One turn moves every row onto another: examples first, then more rows asked:
k_431: [ 3.39 -0.26  0.74 -2.31  1.83 -0.29 -1.07  1.76  0.36  0.76 -0.76  1.90
  2.62 -0.11 -0.25  1.38  0.20 -0.16 -3.49]
k_364: [-3.34 -0.88  1.34  2.98 -0.66 -0.91  3.29  1.88 -1.13  1.36 -0.09  1.27
 -1.99 -0.76  1.62 -0.75 -2.19  0.65  3.52]
k_610: [-0.79  0.62 -2.97  1.25 -0.87 -0.35  2.68  1.46 -2.01  2.32 -1.55 -0.50
 -0.25 -0.14  0.92 -0.40 -3.83  4.03  3.66]
k_307: [ 2.52  0.88 -0.25 -3.14  2.23 -0.36 -3.07  2.46 -0.48 -0.39  0.47  1.73
  2.24 -0.47  1.17 -0.60  0.51  0.04 -2.24]
k_300: [ 0.26  0.96 -1.07 -3.93  2.50 -0.55 -1.68  1.78  3.21 -0.78 -1.04  2.04
  1.18 -1.56 -0.23 -0.39  1.12 -0.55 -2.36]
k_295: [ 0.33 -1.43 -4.17  1.64 -3.12 -0.53 -0.15  1.25 -2.23  0.66 -2.71 -0.43
 -0.24 -0.48  0.80 -1.13 -1.98  4.10  1.90]
k_732: [ 1.65 -0.81  0.41 -3.07  2.30 -1.13 -1.02 -0.76  2.91 -0.17 -2.28  1.40
  0.56 -1.11 -0.31  2.15  1.09  0.06 -2.71]
k_421: [-2.19  3.15  0.87  1.82 -2.72  2.86  0.96  1.36 -2.42 -0.96  0.48 -0.62
 -2.55  1.46  0.54  1.09 -3.42  3.20  1.97]
k_259: [-1.56  3.77  1.72  1.79 -2.48  2.14  0.58  1.37 -2.37 -0.98  0.31 -0.17
 -3.07  2.33  0.76  1.52 -1.89  2.80  2.46]
k_182: [-1.48 -2.72  0.66  3.61 -2.65 -1.13 -0.09  1.79 -3.18 -0.17 -0.37  0.85
 -1.73 -0.30  2.33 -1.34 -0.88  0.52  1.97]
k_636: [-3.60  3.36  0.64  1.18 -2.91  2.11  1.37  0.44  1.46 -2.01 -1.60  0.05
 -4.15  0.94 -0.88  1.46 -0.94  2.26  1.93]
k_819: [ 1.84  0.95  1.82 -3.28  4.49 -0.71  0.92  0.00  1.28  1.67 -0.64  1.42
  1.04 -0.17  0.58  2.65 -0.84  0.43 -0.82]
k_761: [-1.97 -0.40 -4.42  0.86 -2.15 -0.49  2.24  0.52  1.30  0.97 -3.79 -0.09
 -1.03 -1.30 -0.58 -0.82 -2.06  3.61  2.33]
k_765: [-3.99  2.69 -0.44  1.26 -3.27  2.48  1.41  0.29  1.33 -1.78 -1.40 -0.22
 -3.68  0.12 -0.91  0.86 -2.22  2.61  1.23]
k_977: [-3.82 -2.62 -0.21  3.05 -2.71 -1.30  1.49  0.96  0.88 -0.53 -1.95  1.23
 -2.73 -1.89  0.39 -1.43 -0.28  0.15  1.79]
k_252: [-1.68  1.25 -0.43  1.93 -5.02  2.67 -1.37  0.56 -1.71 -2.91 -1.03 -0.63
 -2.79  0.67  0.15  0.39 -1.39  2.82  0.22]
k_773: [ 0.64  2.53  0.40 -3.79  4.36 -0.18 -0.15  2.42  1.36  0.91  0.68  1.89
  1.79 -0.45  0.73 -0.08 -0.52 -0.07 -0.81]
k_281: [ 2.03  0.04  0.29 -2.88  2.23 -0.39  0.12  1.42  2.72  0.98 -1.54  1.94
  2.09 -0.80 -1.12  1.72  0.32 -0.31 -3.55]
k_166: [-1.46  1.77  0.31  2.01 -4.78  1.91 -1.84  0.49 -1.21 -3.16 -1.38 -0.28
 -3.30  1.48 -0.02  0.91  0.13  2.28  0.64]
k_999: [ 3.53 -0.81  1.24 -2.48  2.60 -0.98 -2.05  0.16 -0.98  0.45 -0.73  1.17
  1.85  0.19  1.33  2.05  0.38  0.51 -2.30]
k_575: [ 2.54  0.86  1.29 -2.82  3.19 -0.01  0.50  2.08  1.23  1.95 -0.44  1.86
  2.49 -0.06 -0.32  1.88 -0.65 -0.04 -2.68]

k_732 moves to k_819
k_977 moves to k_364
Now these:
k_300 moves to k_773
k_610 moves to k_295
k_259 moves to k_166
k_421 moves to k_252
k_575 moves to k_431

One turn moves every row onto another: examples first, then more rows asked:
k_142: [-1.10 -1.08 -1.08 -1.42 -0.40 -1.69 -0.39 -3.02 -1.83 -3.66  0.31 -2.49
 -0.78  1.50  0.29  2.48  0.81 -1.59 -0.59  3.32  0.00 -1.76  1.29]
k_549: [ 3.51 -0.11 -0.63 -2.49  1.42 -0.26  0.18 -0.32 -1.29  4.91 -0.83 -1.86
 -2.12  0.56 -0.04  0.25  0.16  2.53 -1.04 -3.52 -0.33  0.68  0.06]
k_161: [-1.50  0.07 -0.39 -3.46 -0.86 -0.46 -1.86 -3.51  1.14 -3.82 -1.56  1.39
  2.50 -0.16 -0.16 -1.43 -0.28 -0.51 -1.87  1.93  2.21 -1.17 -0.33]
k_844: [ 1.29 -1.15  0.22  1.63  0.39  0.84 -2.42  2.95  5.49 -0.44 -2.85  2.05
  0.16  2.03  3.12  0.15 -0.01  1.11 -0.96 -0.51  1.09 -1.09 -0.67]
k_337: [ 2.45  1.90 -2.94  2.29 -1.39 -1.13 -2.04 -0.99 -1.39  3.10 -2.20 -0.86
 -0.26 -2.86  2.21 -0.25 -0.26 -0.31 -1.90 -2.18  0.11  1.21  0.35]
k_355: [ 1.41  0.71  3.85 -0.49 -0.89  1.82  0.31  3.47 -2.87 -0.60 -0.69 -1.95
  0.02 -1.79 -0.33 -2.08  1.16  1.13 -1.36 -0.27  3.33 -2.38  0.46]
k_780: [ 1.99 -3.29  0.63  3.28  1.77  1.42 -2.55  1.14  1.32 -0.31 -0.21  1.08
  0.41 -0.66  1.19  1.48 -1.02 -2.55 -1.54 -0.99 -4.43 -0.12 -1.55]
k_576: [-0.76  0.58  2.50 -2.46 -1.36 -0.40 -1.93  0.90  0.08 -3.96 -1.45 -2.49
 -1.64 -1.38 -1.81 -3.03 -1.81 -1.12 -2.00  0.53  1.19 -2.84  0.43]
k_451: [ 1.21  0.30  1.62  0.29 -2.74 -0.69 -3.78 -0.36 -1.13 -3.85 -3.85 -0.36
 -2.21 -0.84  1.62  0.69 -2.49 -0.52 -1.51 -1.72  0.63  0.50 -2.89]
k_76: [ 0.94 -1.80 -2.84 -2.77 -0.33 -1.43 -1.49 -3.25 -1.65  1.24  1.16  1.02
  0.74  2.57  0.52  0.83  1.27 -1.37 -0.62  0.36 -1.17  1.87  2.28]
k_866: [ 1.04 -0.82  0.67  0.89  4.35  2.36  1.38  1.76  0.51  2.27 -0.39 -0.98
  0.19 -0.98  2.32  0.23 -0.38 -0.16  0.03 -3.62 -1.31 -1.64  2.50]
k_758: [ 3.22  0.59 -0.99  2.37 -2.47 -0.54 -1.41  0.22 -2.08  0.26 -3.02 -2.03
 -2.50  1.02 -1.20 -1.66 -1.97  3.17  0.13 -0.59  1.25  0.54 -2.83]
k_224: [-1.24  2.37 -3.31 -2.58 -3.06 -0.04 -1.48 -0.72  0.57 -3.45 -2.07 -0.74
 -0.86 -0.27 -2.53 -0.02  0.34 -0.35 -0.05 -1.09 -0.76  0.83 -3.40]
k_667: [ 2.10 -2.54 -0.61  2.00  1.15  3.00  0.22 -0.25  1.82 -0.45 -3.11 -1.71
  1.98  1.92 -2.86  1.77  1.09  2.18  0.19  0.76 -3.57 -0.72 -0.54]
k_178: [ 1.08 -2.93  0.96 -1.61 -0.62  3.59 -0.17 -1.22  1.38 -1.22  0.49 -0.20
  0.98  3.36  1.70  2.63  1.99 -1.73 -3.98  2.12 -0.43 -1.77  1.60]
k_793: [ 0.92 -1.43 -3.03 -0.20  0.62 -0.15  0.26 -1.19 -4.06  2.85  1.73 -1.97
 -1.39  2.13  3.55  1.30 -1.03  0.76  1.03 -0.39 -0.07 -0.93 -0.73]
k_685: [-1.04  0.96  1.66 -0.54  2.06  3.93  0.92  0.59  2.32 -0.22  1.25 -3.17
  0.48 -1.86 -1.39 -3.01 -1.17 -0.35 -2.96 -0.50 -2.42 -2.26 -2.02]
k_842: [-0.40 -2.01  4.98 -0.85 -0.16  1.86 -3.22  0.38  3.28 -1.44 -0.65 -1.60
  1.11 -1.11  2.02 -1.28 -0.87  1.00 -2.46  2.16  1.02  0.58  0.72]
k_529: [ 0.18  1.73  2.40 -2.84  0.36  0.52 -0.23 -1.23  1.05  0.05 -2.66 -1.56
 -0.84 -2.17 -0.54 -2.34 -1.22  2.53 -3.61 -2.70  2.27 -1.90 -3.24]
k_659: [ 0.05  1.12  0.01 -1.86  0.33  0.88  0.69 -1.22 -0.89 -0.20  2.63 -1.77
  0.20  3.09  2.56  0.36 -0.82 -1.33  4.37  2.34 -0.14  0.72  0.04]
k_524: [-0.31  1.74 -3.64  0.83  0.23 -3.64 -3.39 -1.55 -0.02 -0.39 -2.14  1.07
 -1.50  0.54  0.54  1.49  2.53 -0.03  1.13 -0.18  0.34  0.70 -1.22]
k_445: [-0.53 -2.79 -0.69 -0.48 -0.33  3.90  2.63 -0.14 -0.45  2.53  0.23 -1.16
 -0.01  5.55  0.05 -0.20  1.09  2.14  0.51 -1.63 -0.42 -0.23  0.37]
k_896: [-0.84  0.06  2.32 -2.84 -0.93  0.02  1.01 -3.45  0.45 -1.42  1.40  0.53
  1.06  0.24  0.12  0.44  0.63 -3.15  1.50  0.12  0.01  3.14  0.93]
k_418: [-0.49 -0.41  3.77 -0.52 -0.34  1.55  2.09 -2.52 -1.74 -3.98  0.25 -0.22
 -0.14 -0.13 -1.00  0.51  0.03 -3.66 -0.01  0.72  1.27 -2.19 -1.21]
k_394: [-1.38 -2.86  0.44  1.77 -1.68  1.63 -0.61  0.24  3.10  0.96  0.42 -1.04
 -0.80  0.98  0.85  0.98 -0.02  1.72 -1.45 -0.96 -1.98  2.45 -5.64]
k_34: [ 4.55  2.60 -2.38 -0.76 -1.03  1.86 -0.69 -0.31 -0.25 -1.23 -3.60 -0.56
 -0.07 -2.34 -1.73 -0.35 -1.99 -0.71 -2.65 -2.38 -0.94 -1.36 -2.00]
k_923: [ 0.71 -0.82 -1.44 -0.10 -2.17  3.53 -0.09  4.34  4.84  0.88 -0.46 -3.40
 -0.91 -0.14  0.03  0.77 -0.18 -0.62 -0.49 -0.36 -2.09 -0.69 -0.28]
k_28: [-0.31 -1.71  4.85  1.18  3.11  1.08 -0.87 -0.12  1.04  1.28 -0.84 -0.16
 -1.45  2.60 -0.07 -2.94 -1.05  3.22 -0.40 -2.29 -0.48  0.18 -2.51]
k_21: [ 2.24  0.36  0.94 -0.78  1.20  0.60 -1.52  2.29 -2.21  2.06 -0.33 -0.89
 -2.69  0.00  1.12 -3.50 -3.41  0.70 -1.13 -3.18  0.73 -2.95 -2.04]
k_11: [ 1.45 -0.10  3.26 -1.63  0.36  1.34  0.84 -0.46 -0.78 -2.39 -1.37  2.78
  1.89 -1.03 -2.61 -2.05  1.35  0.05 -0.88 -0.33  3.67 -1.39 -1.08]
k_440: [-1.47 -0.78  0.79  2.41 -2.65  2.25 -0.90  0.42  2.11 -0.30 -2.43 -0.94
  1.68  1.73  0.90 -1.02  1.50 -1.49 -4.44 -2.02 -3.40  0.08  2.41]
k_58: [ 0.23  1.17 -1.82 -1.53 -3.15  1.20 -4.54 -1.03 -0.35 -1.43 -4.00 -1.52
 -0.28  0.89  1.95  2.15 -0.15 -2.77  0.99  0.65 -0.20 -1.98  0.74]
k_332: [ 2.38  2.51  2.25 -0.41  1.84 -0.04 -1.42  2.12 -3.01  2.22  2.79 -0.90
 -1.99  2.94  2.86 -1.41  1.14  0.43 -1.51 -0.24 -0.75 -0.62 -1.31]
k_630: [ 1.45  1.55 -3.05  1.55 -2.77  0.58 -2.28 -2.32 -2.38  2.50 -1.94 -2.11
 -2.23  3.55 -0.82  0.01  0.91 -1.30 -0.82  0.20 -1.61 -1.79 -1.45]
k_683: [ 3.32  2.99  0.51 -2.87  2.96  0.29  0.00 -1.28  0.28  2.59  1.30 -0.90
  0.21  2.63  2.52  1.80  1.87  0.60  0.73  0.54 -0.80  0.86  0.20]
k_655: [-1.19  0.55 -0.55  3.28  0.65  0.36  1.35  1.17  3.20 -2.48 -1.44 -0.71
 -1.75  3.45 -0.44  0.37  2.12  0.96 -3.51 -0.86 -1.78 -2.78 -2.63]
k_634: [-1.80 -3.18 -1.01  1.07  1.12 -0.99  1.16  1.36 -0.21 -1.05  3.00  1.26
 -0.82  1.15  3.02  1.39  2.13 -0.28 -1.38 -1.01  0.22  1.87  1.64]
k_305: [-2.62 -2.20 -1.21  4.57 -0.47  0.56 -0.29  1.60  0.80 -1.83 -1.65 -0.72
  2.79  0.04  1.76 -1.02 -0.04  2.71  0.70 -0.01 -0.92  1.02  0.08]
k_880: [ 1.04  2.74  1.93 -1.88 -0.47  1.98  0.52  1.19 -2.08  3.02  0.93 -0.91
  0.95 -0.17  1.11 -2.52  2.45  2.53 -3.74 -1.71  1.53 -0.31 -2.20]
k_514: [-0.95 -1.24 -0.90 -0.78  1.56  0.70  0.40  1.46  2.78 -4.14  2.75  0.06
  0.51  0.92 -1.53 -0.97  1.32  1.38 -1.40  3.81  0.65 -0.77 -1.66]

k_524 moves to k_630
k_529 moves to k_576
Now these:
k_844 moves to k_655
k_332 moves to k_880
k_685 moves to k_842

